Each path below is one point turned by a fixed rotation once a step. After each direction that follows a path, write how fast that rotation turns it, in degrees per step (0 if it stays still).
Each turn is a multiple of 5 degrees from 10 to 175, or 0.
Each row of a path follows its step; steps can be skipped.
path 1
step 1: [  2   3  -4 -13  -2  13   2  12   7  13   1 -16   5   1  -4  -7   1   0
 -16   9   5   7  -7  -3  15  -4   6  -9   9  -1   2  27  -5  24  19 -17
  21   0 -17  -9  -4  -7   0 -18  -7  25 -26   0   0  -3  -4  32 -12  25
  -9  18  30  -3  -4 -15 -17  -6   8 -11  -4  12   0 -16 -24   3  -5  -8
  13  33  -2]
step 10: [  2 -14   8  -8  -8   4  -2  -7   6  33  -3  10  10  13 -20  -6 -12  15
  -4 -19   2  -2   7  -6   6  -9 -11 -12   3 -27   9  -2   3  11   9   2
 -20   1  -1 -12  27  -9   2 -12  -2   3 -11   5  -5  -8  21  17 -37   2
 -11   2 -30  18   8  -2  -6 -21  11  -1  16  17  -7 -25  10 -18   4 -12
  19   0   0]
step 12: [-13  22   2   4   4  -2  -4 -11  -8  22 -16 -10  -1   4  -4  -4  -9 -13
  -4  -8  -3  37  20  -5  36  -4 -21 -14   4  10   3   9  12  11  10  -6
  10  10  -9 -13   4 -10  10  10   8  -7 -20 -13 -36   2   6  25   1   0
  -3 -10   3   5   2  -9   1  22  16  12  19   1   5 -17  15   8 -11 -22
  12   4   0]
step 14: [  1 -10   1 -27  -9  -5  -7 -21  18  12 -23 -11   7   5  15  -8 -12   2
 -22  12  12 -11 -20  -2  10 -22 -17  10 -10  31  16  22  -5   7   3  -1
   7  -8 -10  -5 -13   3   5   8   7  19  -7  -8 -10  -6  13  14  -6  29
   7   1  11  -5   7 -14 -11   2  -6  31  -4 -24 -14  -8  18   8  -1  -6
  17 -10  -5]
step 16: [  8   5  18 -26   0   8 -14 -17  21  25  10   2  10 -11  11   5 -25  -1
  -2   1  11  -7   4   2  -2 -16  22   0  11  19  27 -17 -11  -6   1 -16
  21 -15 -14  13  16  11 -14 -10 -16  -6 -13  -4   0  16   7  11 -20  -1
  -4  -2  18  19   8  -3  -8  -2  -6   1 -12  11 -11 -11   0  -2 -34 -22
  -4   6  -9]
step 23: [ -1  -7  -4 -13   8  -2  -1 -10   8  -6   0  -2  -4  -4  -9   9   5   3
   4  -4  -2   2   5   7   8  -1 -25  12  10  14  14 -25 -22  11  19 -15
  -8   4   3  41   5  -2   6  -7  -4   6   0  11 -27 -21   1  14 -13  13
 -14 -14 -31  -8  -1 -17 -18   9  16  -4  13   9 -19 -24  24  15 -17 -18
   8   2   4]
step 28: [ 11 -11  16  11  -5  21  11 -22   3  26 -13  -8 -11  -4  -4  -5  -4   8
  -8   9  -3  18  -8  10  35  -4 -16  -5   4 -12   4   2   5  16  11 -14
 -13  -2  -7  24   5   3 -14 -17  14  31 -21   7   4   4 -12  12 -26  10
  -2 -20   0  15   9 -18 -10   0  11   7   5  17   2 -16  -9 -21 -15  -5
 -15  11  -4]
step 30: [-11  14   2   4  12  -3 -16   5 -12   6 -15 -19  10   4  -5   1 -16  -5
   1 -12  23  11 -23   3  12  -6  -8 -24   3  11  -1   2  -6  21   7 -21
  11  12   4  -5  11  -6  16   6  35  14 -23 -12  -3   8  20   5 -20  -4
  11 -15   2  -7 -13 -18 -13 -11   5  19 -27   8 -11 -11   8   4 -16 -16
   1  -3  24]
step 32: [-10 -32   0 -20   7   8   2 -31   3  20   1 -16  27 -18   1   9   6   9
 -16   5   1  15 -25  -6   0  -2   4  12   3  33   1   4   5   8   8 -19
  15  -1  -7 -18   9 -32  -8  -2   4  -1  11  -5  -6   0   5  24   3  -2
   4   7   6  -5  -6   3 -20   9  -4   1  -5   6 -33   8   2  12 -14 -16
   6   3  13]
Speeds:
[ 1 -4  2 -1 -3  1  1  4 -3 -3  0  3  0  6 -3 -4 -1  3 -1 -6 -4 -2  1 -4
 -6  4 -2 -2 -2 -4 -1  0  3  3  3 -1  2  0 -4  0  6  1 -1  0 -4 -3 -3  0
 -1 -1 -1  4  5  0  2  0  4 -4 -1  5 -4 -1  6  0 -2 -2 -2  5 -3  0  3 -2
  0  4 -3] : 155
[ 4 -2 -1  4  4  2  0  3  2  3  5  1 -6  0  2  5 -1  1  0 -4 -3  5  5  2
 -2  1 -2  1  4 -4  3 -3  8  1  0 -2  5  0  3  1  1 -1  2  0  1  4  3 -1
 -3 -7 -1 -2 -1  0  0  1 -5  3  2  0 -2  2 -2  6  2  2  0 -1  0  3  2  4
  4  3 -5] : 135
[ 1  0  0  2 -2  4  0  2 -2  4  2  1 -2 -2  3  4 -2  2 -2  2  1  2  7  1
  2  1  2  2  5  2 -3 -1 -2  1  2  0  4  0 -1 -4  3 -3 -1 -4 -4 -5 -2 -3
 -2  6  4  1 -5  5  2  1 -1  2 -4  4 -3 -4 -1 -6  1 -5 -1  2 -3  3 -1  5
  0 -2  5] : 70
[ 0 -1 -2  1 -3 -6 -1 -2  1  3 -2 -3  0  2 -4  0 -1 -1  2  1  1 -2 -2  0
  1  0  0  3 -2 -3 -1  3 -3  2 -2 -3  1 -3  0 -1  0  4 -2 -3  3  8 -1  5
 -1 -4  3 -2 -2  5 -7  6 -5 -3  0  5  0  0 -1 -5 -1 -2 -7  2  0  3  7  0
  4  0  3] : 85
[ 2  1  5  5  3  3  2 -4  3 -3 -2  2  2  1 -2 -2 -4  1 -1 -3  0  5 -1 -1
  3  3  1 -2  3 -5  0  2  0 11 -2  2 -2  1  3  1 -3 -1  4  3  2  2 -2 -1
  2  5  1 -1  4  2 -2  3 -1 -3  0 -1  3 -4  0 -4  3  2  2  2  0 -2 -4  1
  8  2  0] : 40
path 2
step 4: [  9  -4  11   4  15 -23  10   2  -6  18 -10  19 -15  24 -18   5   2   7
   9   4  -1  19   4   7   7 -11   1 -36  -1   3 -18 -12 -18  -7   3   7
   4   0   6   4  21   9  -7  -1  12 -22  -6  -5   5   2 -10   5  -2  -4
  -6  -2  -3  13  10  15   0   6   1   0   1  27   1   5   4 -18  -3 -12
 -10 -15   9]
step 10: [ -9  -4   9 -11   6 -11  -9  -1   8  -6 -15   1  -7   8 -28  -4   3   1
  -1   4   3  18   2  -8   3 -14  13 -15   2 -19   9  14  13   3   2  -4
   5  13  18 -14  10   6  -2  11 -14 -20   7  11   0  -1 -23   2 -15 -13
   8 -28  -7 -15  -3  16   9  -4  11  16 -19 -13  -2 -22   4  11   4  -2
  -7  -3  -8]
step 11: [  3   1   3  -6  -7   4  16  -6  -5   8  -5  14  -9  -2  -8 -10   1   8
  11  32  22   7 -11  11   7 -12   6 -10  16   7  -4  -2  -6  10   2  18
  -5  14  39 -18  18  -7 -28   7  -3  -1 -12  -4  -4   5   1 -14  -8  -6
   4   4  -6   2  -9   6   9  -2  -8 -12  -1  -7 -19   1 -11  -4  10 -10
   0 -10 -14]
step 17: [ -9 -13  -6 -10   7   9   8 -10  -4   4   4   6 -11  24 -29 -11 -11  10
   6   5   8 -13 -21   3  -1  -5  17 -17   1  -5   6   4  -5  -5  -7  -2
  -2   7   4  13  10  17   3  14  16  -7  -4  -9  -5  -7  -9  -1 -14 -10
 -16  -3  -7   3  10  20   1  37   0  -6   7   1  -3 -16   5   7  -9   3
 -27 -15  13]
step 19: [ 15 -12   4   9  14 -15  21  -7  -8  18  -4  13  15   9 -11  -4   0   7
   2   1   1   1  -3  13  33   9  -7 -24  20  28  -9  -6   0   7  -5   8
 -12  17  14  -2  20  18  -5  10   7  -5 -10 -13   0  -4 -10 -11 -17   3
   2   1  -4   8   4 -12   1  -8   8   0  15  20 -13   4   0   2  11   2
 -13  -8   1]
step 23: [  1  -8   3 -11   5  -6  17  -7 -15 -18  -7  -2   1   5   6  -3   3   3
   4   6   1  -7  23  13 -12 -39  25 -19   8  -8  -8  -3 -10 -18  -5  -7
  -4  14  11  -8  15 -11 -10  -5 -10  -8  -4  -1 -15  -1  -6 -10  -1  -6
  -5 -23   3 -12  -7  25  -3   6   5   3 -16   7   6  -6 -11   6  14 -15
  11 -15   0]
step 26: [  6 -13  11  -1  -2   6  14  -7   0  -2 -14   6  -5  -1 -11   1  -6  22
  16  18  11  15   9  -8   0  -7   5 -10  18   8  -3  14   9  -2   0  10
  -6  17  17 -23  26 -27  -3 -21   0 -15   9   8  -2  -3  -1  -8 -13 -10
   7 -18   4 -14   5   3  -2  -9   1   8   3   7 -18  -2 -12  20  18   0
  17 -18   5]
step 32: [ -1 -13  -1  -1   6  13   2   5  18 -15  -7   1   7  16 -21 -16 -14  13
  12  -2  15  -6   2  10  22   1   9 -18   0   2  -5  16  15   1 -19  -2
 -17  14 -18 -11   0  28   6   4  33  -4  -4  -6  -6  -5  -6  -9 -14   5
 -10  -2 -13   0   6  -1   3   6   4   4  12   0  -7 -16  -9   6   5  15
  -6  -4  11]
step 38: [ 17  -5   8  -6  -6  -1  10  -5 -14  -6  -2  -4   2   5  16   5  11  15
  16   2  13 -13  17  14   9 -12   2 -20   5  -3   1   2   5  10  -9  -8
 -21  18   3 -14  10  16 -29   3   5  -2  -6  -8   4   7  -4 -15   8  -4
   4   4  17  -4  -8  17   1  -8 -17  -1  -5  -1   6  -6  -8   8  22 -14
  11 -30 -19]
Speeds:
[ 2  3  0 -6 -3  2 -3 -2  4  1 -1 -3 -1 -1  9  7 -2  3 -1  5  3  3 -1 -4
 -2 -1 -1  1  3 -1  4  1  5  1 -1 -1  2  2  6 -2  1  0 -4 -5 -1 -1  2 -1
 -2 -3 -1  1  1 -1  1  1  2  0  3  2  3  0  1 -2 -2 -3 -9 -3  1 -1 -4  0
  0  3  5] : 25
[-1  0  1 -3  3  1  1 -4  0  1  4  3 -1  0  1 -1 -1  5  3 -3 -5 -2  2  5
 -3 -2  0 -2 -4 -3  3 -1  5  1  4 -5  3 -3  1  2 -4 -1 -2 -1 -1 -4  6 -4
  4 -3 -1  0  1 -2 -2 -4  4  1 -2 -1  0 -6  4  1 -2 -6  1  4 -2  2 -2  1
 -5 -7 -3] : 140
[ 5 -1  3  1 -2  1  2  1  1 -1 -3  0  1 -9 -1  0  2 -2 -8 -1 -3  1 -1 -2
  0  3 -1 -1 -3  6 -2 -2  0 -1  3  2  5 -1  5  2 -1 -2 -4 -2  3 -2 -1 -1
 -1  2 -4 -3 -5  0 -3  1  1 -2  3  8 -1 -3 -1  1  3 -2 -2  0 -2 -2  3 -2
  2 -6 -4] : 95
[ 3  3 -4  3 -3  4  0 -1  3 -3  6  3 -1  2  1  3 -5  3 -3 -7  4  3  2  2
  3  4  2 -3  0  3  2  0  3  3 -1  0  0  1 -1 -2  2 -3  1  2 -5  1  1  0
 -1  1  4 -6  1 -5  1  1 -2 -2 -4  3 -2  5 -5  2  4 -3  0  2 -5 -4  3  1
 -1 -1  1] : 175
[-2 -1  5  2  1 -1 -2 -1  0 -1  3 -6  4  3  1  2  4 -6  4 -1 -1 -2 -3 -4
  3  3 -1 -3  1 -1  7  1 -1 -5 -2 -5 -3  1 -1  4  0  0  1  2 -5 -2 -1 -3
  2 -2  2  0 -3  0  1  2  4 -4 -1  4 -2  2  1 -3  4 -6  2 -5  2  0  3 -4
  2 -3  1] : 100
